rotation ticks, each row followed by its count of ticks:
The counts run from 0 to 181.
[177 122 119 149 160 152 149 132 122  90 116 113 180  47 148 129 152 111
 106 138 134 101 133  98 107 119 115 126  96  97 141 136 140  95  86  98
 157 139 171 121 115 138 119 102 154 133 118  96 132 122 157 118 170 146
 146 148 150 184 141 145 158 111 157 111 123 121 111  96 106 171 135  91
 140 130 126 156 183 140 161 152]
41
[114 119 197 148  85 131 142 154 135  99 170 109 129 131 123 117 176 157
  74 100  96 150 146  83  88 132 144 106 111 142 151 170 145 152 136 121
 145 142 185 149 121 108 119 145 100 125 137 105 177 101 128 126 118 122
 112 145 134 138 128 132 174 154 166  90 102 139 147 106 112 134 120 157
 143 163 100 164 114  85 157  75]
52
[120 194 148 117 169 147  98 129 131 147 133 120 108 141 141  84 155 146
 169 122 150 102 134 156 107 140 113 186 135 111 131 117 106 119 119 124
  85  85  97  66 159 101 136 180 183 137 141 145 161 132 130 123  82  84
 138 119 114 117 132 109 160  92 142 153 155 116 143 135 136 131  82 100
 166  72 117 119 106 148  80 132]
175
[137 121 133 132 171 103 118 158 174  87 100  89 118  78 133 126 122 140
 142 143 115 144 112 133 156 145 130  66 103  88 126 144 124 142 121 196
 150 138 167  97 118 112 157 133 148 109 167 148 155 130 123 123 114 125
 141 133 153 165 161 130 116 179 150 130 149 109  98  81 128 120 148  92
 110 177 106 134 146 154 162 111]
139
[154 127 120 103 140 140 160  89 112 129 108 176 146 170 108 102 157  90
 131 112 144 125 151 116 134 102 124 142 101 149 177 148 136  99 100  76
 145 184 127 162 167 125 104 106 164 203 133 128  97 177 131 149 175 164
  78 139 101 137 100 103 121 117 140 119 119  88 184  89 142 166 106 132
 164 158 142 118 135  93 132 149]
93
[ 96  99 157 108 136 110  84 121 151 153 150 168 112 160  86  85 132 125
 163 172 112 108 106 184  66 142 126 120  93 185  98 133  96 153 106 122
 107 159 103  94 145 142 138 152 128 109 169 139 136 131 146 158 114 123
 126 124 147  72 130 153 129 103 162 126 100 114 111 133 135 148 117 129
 152 124 140 131 109 198  93 134]
2
[116 149 137 108 159 132 102 155 127 151  82 130 107 125 150  80 159 116
 171 132 153 123 150 177 110 166 144 128 114 119 171 116 165 139  98 159
 121 129 112  72 171 145 126 115 174 125 119 163 104 177 104 147 139  77
 146 121 103 147  92 131 130 111 125  79 111 106 151 154 121 133 126 143
 149 106 132 105 117 189  93 150]
6
[113 154 172 117 149 146 148 115 130 123 119 150 130 155 148 142 160 116
 153  72 135 107 107 100 146 132  95 162 127 160  92 146 156 173 122  97
  99  96 114 105 158 118 147 156 159 172 140 111 178 114 166 149 115 170
 102 170 120  79 120 169 101 134 127 169 155 130  72 101 114 163 120 121
 155 166 165 109 149 181 119 128]
68
[127 117 153 108 138 130  71 136 154 143 138 172 128 149 101  87 149 117
 182 148 118 104  96 185  54 163 156 127 110 209 126 145 108 123 102 123
 103 149 103  87 134 129 120 146 138 115 163 148 123 154 130 155 100 116
 122 125 143  76 131 160 139 105 169 129 130  98 107 117 136 154 127 128
 149 108 162 134 117 187 107 154]
3
[168  88  98  86 182 141 100 152 115 103 149 142 127 118 143  79 145 122
 174 164 179 127 110 197 100 152 140 135 109 105 182 110 113 131 135 173
 102 150 110  94 154 111 123 144 134 106 148 128 162 177 127 133 148 135
 167 122 107 131 110 143 125 104 111 108 142 159  92 128 128 153 141 124
 112 127 166  83 123 154 106 149]
109
[150  91 122 126 126  80 105 112 119 146 111 122 142 132 100 101 131 146
 110 160  86 138 135 119 114 114 187  82 111 125 109 120 142  82 125 154
 176 155 190 120 110 147 117  79 104 100 127 139 111 148  79 107 130 115
 133 118 132 182 123 112 131 193 147 110 102 151 144 111 115 103 121 128
 151 107 108 161 126  72 160 100]
127
[116 110 174 140 146 129 129 129 150 111 185 132 123 153 146 123 163 132
 126 119 120 104 135 112 106 103  73 131  71 137  97 151 107 155  83 104
 116 142 144 110 136 126 159 145 159 155 161  76 184  82 171 164 142 153
 104 136 131 126 154 131 151 139 172 141 135 100  95 110 143 181 122 104
 188 145 103 144 156 144 119 108]
171
[126 106 109 166 133 111 135 100 123  95 161 124 152  95 133 153 121 134
  95 152  99 180 152 102 139  95 115  85 125  70 145 143 135 109 125 109
 151 152 125 160  93 129 131  66 135 152 104 133  78 133 105 106 189 134
 117 120 135 119 170 102 102 128 114 126 110 134 153 117 145  97 156 149
  64 118 109 139 159 111 175 169]
115
[ 73 125 142 164 119 118 166 126 161 119 139 113 119 128 132 167 140 127
 121 125 123 109 148  80 139  84  62 101  80 129  98 136 149 135  89  83
 137 121 153 146 130 151 175 119 171 142 102  65 126  81 153 138 183 161
  80 143 134 115 127 137 114 157 156 126 132  89 134 146 118 144 137 109
 155 152  92 160 166 143 138 126]
169
[132 136 128 129 191 111  93 100 164 101 159 163  99 138 113  68 156 158
  99 161 130 144  92 172 123 104 177 133 109 120 129 112 108  93 152 151
 150 142 165 125 129 122  79 156 129 110 157 155 143 154 128 102  92 166
 135 126 115 138 110 118 146 178 144 128 118 147 139 119 121  63 122 121
 167 129  93 129  98  87 132  80]
23
[130  54 121 110 121 132 113 142 131 104 114 133 144 125 112  72 125 142
 156 179 168 125 123 185  54 143 143 107  73 126 162 115  81 107  96 159
 138 195 122 100 126 118 118 146 125 102 152 103 132 140 127 158 163 107
 138 128 142 157 131 159 167  92 156  78 134 131 133 136 158 181 137 119
 112 140 170 111 139 143 121 152]
107
[116 169 171 104 138 138 135 115 123 151  64 117 146 158 130 172 144 139
 157  89 116  78 138 101 129 142  87 140 160 103  90 134 144 102 100 110
  95  93 111  80 158 136 169 143 172 157 111 135 137  78 143 137 148  98
 113 160 117 127 123 137 141 136 123 164 169 110 116 117 138 156 108  77
 164 139 153 135 162 171 122 136]
70
[126 171 144 130  97 114 176 136 112  95 120 138 153 138 110 151 142 148
 101 122 148 120 174  95  85 157 136 106 127 169 109 166 145 134 143 110
 142 104 153 124 130 192 122 135 116 120  91 137 116 121 129 128 128 116
 118 142 163 164  95 165 137 148 140  77  49 106 145 113 109 170  95 160
 157 109 129 185 134 164 112 102]
157
[111 152 168 117 149 144  91 112 113  99 141 177 123 144 120 108 162 108
 101 113 118 122  64 172 132 145 164 131 149 112 130 118 134 111 133 121
  88 195 103 119 161  84  84 186  90 146 132 163 133 132 136 124 124 163
 141 158 117  85 115 158 172 128 110 123 116 163 146 110 132  93 125 130
 139 149 146 103 113 191 128 152]
121
[105 155 119 107 156 115 160  70 147  91 147 164 136 163 105 143 120 153
 157 162 142 163 126 127 139 134 123 146 131 142 134 147  82 124 182 123
 109  79  99 146 133 116 112 159 149 173 165 197 118 198 140 123 103 154
  82 138 145 101 131 103  83 120 141 162 129 106 153  87 152 110  82 136
  99 136 156 132 113 124 111 127]
89
[ 92 121 109 159 169 132 125 122 144  81 209 174 130  98 154 128 137 125
  99 149 140 152 110 142 114 116 108 132 108 122 122 147 129 146 135  80
  88 116  97 143 110 141 118 131 123 139 129 131 127 155 173 125 150 184
 147 127 130  63 142 138  87  89 109 150 104 137  95 127 127  93 156 156
  79 109 134 120 139 210 113 163]
14
[128 196 151 120 153 144  94 123 134  96 135 135 121 144 161  98 180 128
  84 117 109 156 142 177 166 146 126 108 119  79 170 128 134 110 111 130
 116 201 136 127 144 101 113 145 130 163 132 155 113 115 113 122 142 111
  92 106 110 147 159  98 166 147 112 116  91 102 177 101 159 120 126 108
 155 142  82 126 108 147 142 172]
19
[ 81 105 176 139 125 114 153 126 153 113 185 120 117 149 149 132 154 122
 108 122 124 100 149 111 125  90  50 118  73 131 107 131 133 158  79  90
 147 142 131 123 140 143 165 142 157 148 140  75 153  70 167 153 171 163
  98 138 122 120 137 125 136 150 163 128 121 107 111 128 130 168 127 105
 174 155  97 161 165 155 126 114]
170
[109 155 102 123 152 115 179  75 139 113  89 165 163 151  95 144 121 123
 135 146 155 122 144 115 137  97 131 145 116 159 133 151 120  91 149  74
 148 118  89 172 146 146 103 143 152 169 105 170  60 175 132 133 153 153
  89 148 130 116  71 153 116  97 155 131 120 104 191 110 140 123  98 117
 106 150 162 142 141 129 122 152]
91
[113 127 113 150 153  97 117 105 144 112 127 188 127 102  83 102 130 137
 101 160 128 119 104 152  86  83 178 142 137 150  95 108 107  51 147 108
 142 100 158 135 117 171  75 114 118  88 100 153 103 162 129  97 122 174
 130 148 133 107  90 163 125 158 147 129 105 154 140 157 101  70 125 133
 165  84 138 160 127 111 130  92]
25
[110 182 143 114 153 146 109 130 126 156 103 108 111 122 153 108 163 153
 174 121 144 112 138 135 101 146 121 184 133 112 134 120 124  88 123 108
 103  63 116  73 147 115 129 152 192 139 116 154 130 139 110 111  87  48
 134  97 124 126 143 108 166 100 141 140 163 104 148 132 139  97  85 105
 152  84 127 127 108 115  90 146]
176
[ 82 151 129 130 138 128 140 136 126 168 135  91  99 131 133  98 138 155
 155 144 176 142 188 125 127  99 115 153 120  99 156 113 150 103 142 122
 145  71 114 128 152 123 130 124 175 134 101 129 119 154 114 109 105  67
 130 109 114 152 100  86 140 102 134  87 117 125 192 170 109  98  85 138
 134  88  83 131 108  97  74 118]
178
[ 77  79 178 108  88 106 125 111 130 159 148 139 146 133 119 109 129 132
 146 174 101 156 168 145  71 112 122  75  80 135 155 121 142 156  86  85
 152 157 111 123 163 147 133 121 145 119 123 144 104 153 123 153 159  75
  89 148 140 124 132 133 119  90 172  84  83 137 172 149 127 139 138 130
 125 132 123 147 126 177 100 142]
104
[154  87 105 101 130 121 112  92 104 149 136 150 125 211 119  82 130  99
 125 117 149  81 128 164 174  79 124 122 111 138 114 100 115 107  97 138
 115 195 116 135 141 138 157 126 136 134 127  61 143  94 113 149 189 170
 132 124  82 133  90 108 121 160  78 141 136 131 130 142 148 155 112 122
 186 146 128 106 141 100 122 131]
96
[126 124 127 119  61 136 111 149  73 128 143 148 149 126 139 105 106  86
 109 146 113 109 178 149 125 124 120  78 128 168 102  76 149 130 107 112
 129 195 154 126 124 155 150 104  80  90  94  78 131 110 118 118 133 122
 127 105 106 120 153 138 145 138 108  80  74 141 147 151 113 165 122 137
 151  79 115 136 136 156 133 163]
30
[137 140 136 155 225 120 132 113 167 101 140 147 134  65 117 136 158 126
 132 134 100 135  90  99 111 112 134 156 113 100 127 162 146 155 143 121
 146  87 123 118 133 115 102 140 155 128 170 171 140 156 175 119 101 174
 176 158 158 132 126 136 121 118 171 139 156 144  79  81  71 115 133 116
 114 121 108 138 142 170 122  91]
142
[119 115 132 119  84 128 155 144  98 112 153  95 130 184 156 143 133 151
 118  94 166 147 180 123 128 158 106 116 136 105 153 154 129 131 129 151
 100 128  92 114 126 156 180 112 130 159  66  94 131  81 117 133 188  90
 129 112 120 137 113 108 117 125  69  89  94 129 137 166 161 172 118 158
 108 151 143 112 168 130 111 144]
83
[186 152  98 120 112 120 143 134 110  85  98 113 157 140 123 122 107 108
 138 150 164  85 157 139 130 172 112 139 114 188 105 144 101  98 141 154
 140 157 163 132 104 166 152 135 109 125 155  95 136 128 137 132 114 128
 135  99 156 194 134 135 161 162 136 105 102  60 125  77 138 205  67 100
 135 130 125 151 149 125 132 143]
160
[105 114 134 153 124 144  93 109 147  72 163 173 158 109 108 125 138 134
  85 147 100 127  70 153 115 140 137 105 128 122 123 146  90 100 128 103
  91 203 116 166 100  86  99 172  80 143 145 124 120 102 143 120 160 163
 112 148 151  77 156 140 171 114 129 155 127 138 133 113 167 103 126 116
 104 168 142 133 133 149 159 163]
119
[132 167 123 175 164 146 135 127 101 143 122 144 154  66 108 136 166  92
  92 108 113 102 127  78 118 118 123 172 144 108 121 168 180 112 124  60
 126 128 114 132 149 144 123 120 126 136 107 118 105 125 128 119 149 155
 192 142 129 136  96 112 167  75 133 110 119 136 136 106  80 132 125 116
 132  89  90 139 165 184 106 175]
145
[163 132 147 133 163 142 157 138 127  80 113 132 168  50 152 125 170 122
 112 130 121 136 153  77 101 106 113 122  94  95 153 150 147 129  74  96
 175 132 185 129 131 122 109 100 157 133 126 119 123 148 143 124 145 149
 118 147 136 168 146 126 130 128 186 107 130 127 101  72  94 160 141  96
 146 138 117 155 170 142 157 136]
40
[ 89 121 151 142 130 112 160 148 172 125 117 115 116 134 145 158 134 122
 127  95 126 146 154  78 147  90  70 103  77 130 110 145 159 129 103  90
 157  99 170 156 130 160 160  84 170 162 103 100 115 106 137 131 154 151
  74 133 123  97 140 133 100 161 164 132 165  78 125 129 124 121 141 126
 148 167 116 144 157 128 142 133]
168
[ 93 121 106 118 142 100 153  70 157  89 163 113 134 178 123 144  78 189
 148 183 152 139 146 161 162 136 108 107 140 103 101 123  78 139 188 166
  98 100  89 134 106 127 159 177 116 150 131 158 156 126 151 116 132 134
 123 136 152 137 144 122 106 134 110 138 101 117 141 123 190 118  98 124
  69 130 139 131 127 122 106 117]
87
[ 63 142 182 174  86 124 154 142 129 132 134  98 119 119 129 150 155 149
  88 104 106 158 142  73 139 116 142 112 139  92 132 145 182 114 152 103
 147  97 155 147 123 117 134 131 108 127  82 111 134  86 109  98 125  99
 108 143 134 114 119 122 161 134 163  99 126 153 182 157 107  77 128 137
 130 150  89 161 128 110 143  97]
50
